Each row is where one point has got to under a steady rotation. How many ticks took it there?
The counts run from 0 to 378.
[120 114 162 128 158 131 130 177 134  92 158 126 167 142 100 109 138 150
 112 136 142 142 108 136 168 180 139  73 117 120 158 105 142 130 106 115
  72 145  92 141 122 183 104 152 120 151 118] | 45
[108 116 153 115 192 111 159 164 161  92 178  90 163  99 106 116 159 127
 134 135 134 109 154 169 158 117 136 116 131 138 141 101 121  79 107 143
 103 100 104 170 147 144 152 127  98 131 135] | 308
[120 115 163 126 145 110 145 176 159  82 154 133 171 126 106 130 123 173
  86 133 177 106 103 171 173 160 128 121 112 118 147 120 143 106 106 138
 102 129  96 134 137 182 120 126 116 143  90] | 228
[111 113 145 115 162 125 126 181 166 101 143  78 181 115  99 115 138 159
 146 168 144 142 131 157 149 143 124 101 173 145 140 136 127 129 124 142
  67 144  76 161 129 184 110 126 121 116 140] | 189
[123 125 137 141 148  96 125 176 144 115 127 109 170 120  82 134 157 165
 131 158 131 138 142 144 170 140 146  92 148 167 143 159 133 128 120 116
  87 169  87 156  91 192 135 137 147 130 122] | 193
[113  91 171 163 163  86 153 131 165 107 154 111 159 127 124 101 136 157
 143 149 152 138 120 174 174 134 126 107  93 129 139 114 129  79  89 154
  89 127 130 151  97 161 109 126 119 138  88] | 132
[148 114 165 134 171 112 130 158 155 132 167  66 156 112 112 107 169 171
 126 127 149 108 147 140 185 132 104 107  90 166 122 114 105 103  98 140
 100 120 103 164 126 156 157 122 124 118 112] | 124
[121 103 148 110 179 126 141 152 165 118 187  90 159 117 101 110 134 117
 159 164 168 109 119 163 165 148 114  85 137 130 116 107 103 127 102 138
  95 153 103 144 138 187 156 119 121 114 133] | 28
[129 100 159 108 145 111 138 166 134  97 195 114 175 110 106 133 150 110
 136 160 156 108 142 161 147 152 112  73 120 125 140 118 110  86 106 122
 110 142 123 143 158 195 168 145 131 147 122] | 24
[121 119 139 133 162 103 158 163 142  62 146 112 176 130 105 136 118 168
 119 152 155 117  97 144 167 164 125  86  93 109 137 122 128 118 117 150
  86 124  93 113 143 177 114 157 123 147  90] | 233
[127 128 147 127 143 129 126 183 143  82 156  85 194 124  95 123 128 152
 122 150 145 128 126 156 198 141 123  84 124 125 143 103 158 134 119 121
 103 159  98 144 120 193 126 130 122 126 147] | 377
[130 103 139 140 128 122 130 176 151 113 172 106 166 132 116 137 143 176
 135 128 123 116 127 142 189 127  98  61  79 150 122 131 117 141 135 147
  93 114 118 157 139 179 158 152 115 130 139] | 248
[125 101 145 144 124  63 147 158 158 100 144 131 168 132 117 124 145 130
 145 154 139 130 126 138 142 136 152  83 126 121 157 150 129  95 119 161
  66 132 102 179 103 193 122 141 155 145 119] | 9
[138 104 120 140 160 124 126 190 152 110 148  87 184 116  98 139 133 194
 124 139 122 119 115 183 172 122  89 106 130 157 117 140 123 111 134 144
  97 134  92 135 139 145 159 122 110 120 116] | 92
[124  89 176 132 184 123 155 164 172 113 177  92 148 116 135 113 146 139
 145 145 147 134 133 165 159 136  94  93 105 132 108 116  85  90 118 161
  90 104 110 154 147 135 144 135 118 138 116] | 120
[123 108 137 149 169 104 132 142 122  81 150  88 194 115 133 130 137 135
 138 147 116 124 120 137 176 150 130  89  79 109 159 100 137  96  92 154
  55 127  92 128 120 144 135 159 105 128 113] | 141
[115 106 172 138 162  89 165 189 157 138 122 143 152 114 117 128 148 152
 144 158 108 157 126 170 147 130 135  94 129 135 154 114 115  86 105 139
  76 112 106 175 107 143 113 165 109 146  87] | 293
[113  95 153 140 152 115 134 171 162  64 166 103 166 131 105 143 134 159
  98 157 182 117 138 150 185 157  94 119 117 137 135 137 129 112 125 149
 100 126 120 134 141 198 130 121 121 139 129] | 222
[106 107 131 148 133  89 140 147 159 115 175 124 162 106  95 124 158 141
 163 146 135 116 127 175 149 113 157  68 105 142 139 165 116 104 122 141
 110 140 116 167 101 199 164 133 141 137 135] | 342
[154 111 142 111 207 112 149 157 142 125 149  98 164 136 122 125 124 172
 155 140 122 120  97 151 163 158 108  77 110 147 121  77  93 128  98 132
  84 121  88 147 139 140 143 131  96 134 104] | 269
[112 128 133 115 176 111 158 187 130  77 176 137 141 121  99 133 153 123
 132 155 135 135 134 146 167 160 148  68 126 134 126 131 110 112 111 117
 101 123  81 144 145 174 147 157 136 169 130] | 206
[118  96 133 145 123 105 130 185 124 116 150 118 165 118 148 132 162 126
 128 157 130 123 136 149 173 157 125  96 126 115 149 136 130 106  97 132
  55 145  77 165 123 192 174 149 132 125 125] | 12
[122 127 141 138 178 112 136 159 140 105 139 118 153 128  97 130 129 185
 116 139 161 124  90 142 189 168 136  90  94 139 132 142 117 141 105 137
  80 156  70 117 109 174 133 136 131 133  87] | 231
[107 116 131 131 144  74 143 184 142  98 123 143 170 101  92 167 135 136
 129 180 139 127 129 173 156 134 147 107 149 123 159 147 129  96 115 145
  99 155 105 151 109 197 133 138 135 134 112] | 197
[104 120 151 122 152 129 147 155 132  98 161  90 171  78 111  94 147 151
 157 169 124 119 125 166 139 141 143  83 101 131 147 155 124  88 108 143
  99 108  83 146 139 181 138 159 119 151 121] | 335
[104 116 160 144 180 115 142 129 145  81 146  99 161 123 122 103 152 153
 122 151 144 143 137 144 145 176 140 112 117 129 156 140 126  91 103 142
  56 114  74 151 121 160 108 145 125 145 104] | 324
[109 104 149 109 169 109 131 175 143 143 153 136 181  97  73 154 124 153
 146 153 132 121  76 145 145 139 138  70 127 135 145 132  98 137 120 154
  87 142 117 114 129 187 127 162 100 125 109] | 53
[ 96  86 145 163 176 114 139 150 160 101 166 106 150 144 121 101 169 143
 116 132 140 138 137 172 168 150 130 124 143 140 132 133 129  98 111 143
  53 134  90 171 114 156 138 125 109 126 120] | 318
[126 126 180 119 152  90 165 161 180 129 132 132 137 131 131 146 120 168
 136 138 153 131 119 168 163 142 121  72  81 145 150 120 104 133 131 141
  99 113 117 183  99 191 122 122 128 141 110] | 256
[121 113 149 154 160  72 150 193 143 126 123 150 141 110 130 150 134 154
 131 151 123 139 118 183 181 117 143  85  91 124 145 144 108  87 110 152
  99 117 102 164  98 148 153 128 119 151 102] | 106
[109  98 146 139 197  85 148 157 148 151 172 123 148 102  91 128 174 144
 156 148 116 125 129 162 151 113 144  98 128 171 126 127  86  89 101 141
 103 123 124 165 121 149 168 134 102 140 116] | 305
[119  97 142 149 158 113 138 169 162 110 159 121 153 141 108 123 136 177
 103 130 175 115  94 160 179 160 111 122 140 143 113 128 114 139 109 142
  67 151  86 141 133 183 130 125 118 116  93] | 226
[136 103 133 140 157  84 133 162 118 102 141 148 180 110  97 148 123 184
 123 154 140 108  84 140 166 152 135  86  79 135 143 140 115 118 105 150
 106 134 119 114 125 186 135 145 121 152  98] | 235
[122 128 133 122 184  74 141 159 140  95 127 155 146 138 112 186 130 177
 114 148 143 122 126 156 176 162 125  94 103 154 163 124 108 127 124 137
  98 125 127 157 105 184 136 111 108 150 128] | 74
[146 118 162 129 146  94 164 163 149  97 139 123 154 146 135 161 142 176
 114 144 132 118 147 166 170 165  93  82  82 141 151  91 126  99 118 124
  95 110 125 173 134 180 137 142 119 148  93] | 260
[ 95 101 158 127 161 132 136 174 135 100 161 141 180 119  94 140 126 142
 133 167 130 151 106 159 149 162 121  55 108 121 149 130 116 118 125 132
  90 132 124 117 133 182 113 179 114 152 114] | 51
[126 123 128 119 173  71 146 130 136 115 129 109 160 118 120 158 158 142
 151 158 137 102 141 147 156 160 140 114 116 158 170  98 117 120  96 131
  76 139 113 174  92 200 149 121 103 119 118] | 166
[120 105 141 106 158 124 128 189 132 137 159 116 186  89  83 148 130 158
 141 156 125 116  91 142 159 141 124  84 133 143 142 123 100 150 121 147
  84 148 105 121 146 181 140 162  86 112 124] | 54
[119  79 139 147 170 103 125 144 132 146 161 114 178 107 115 118 147 140
 164 140 103 130  90 142 154 130 140  72 109 132 148 122 103 112  99 160
  44 136 103 142 115 149 145 158 104 118 113] | 145
[102  95 151 121 154 133 110 170 148  89 166  97 199 108  95 126 135 138
 131 170 138 130 143 190 139 138 115  94 152 129 167 143 138  92 135 141
  98 139 112 150 131 180 134 119 117 141 145] | 185
[127 109 128  97 219  99 113 136 130 119 153 108 178 116  94 125 138 151
 158 157 133 114 112 137 129 163 143  92 146 146 163 112  99 120 105 142
  71 146  89 153 118 166 143 111 107 134 146] | 177
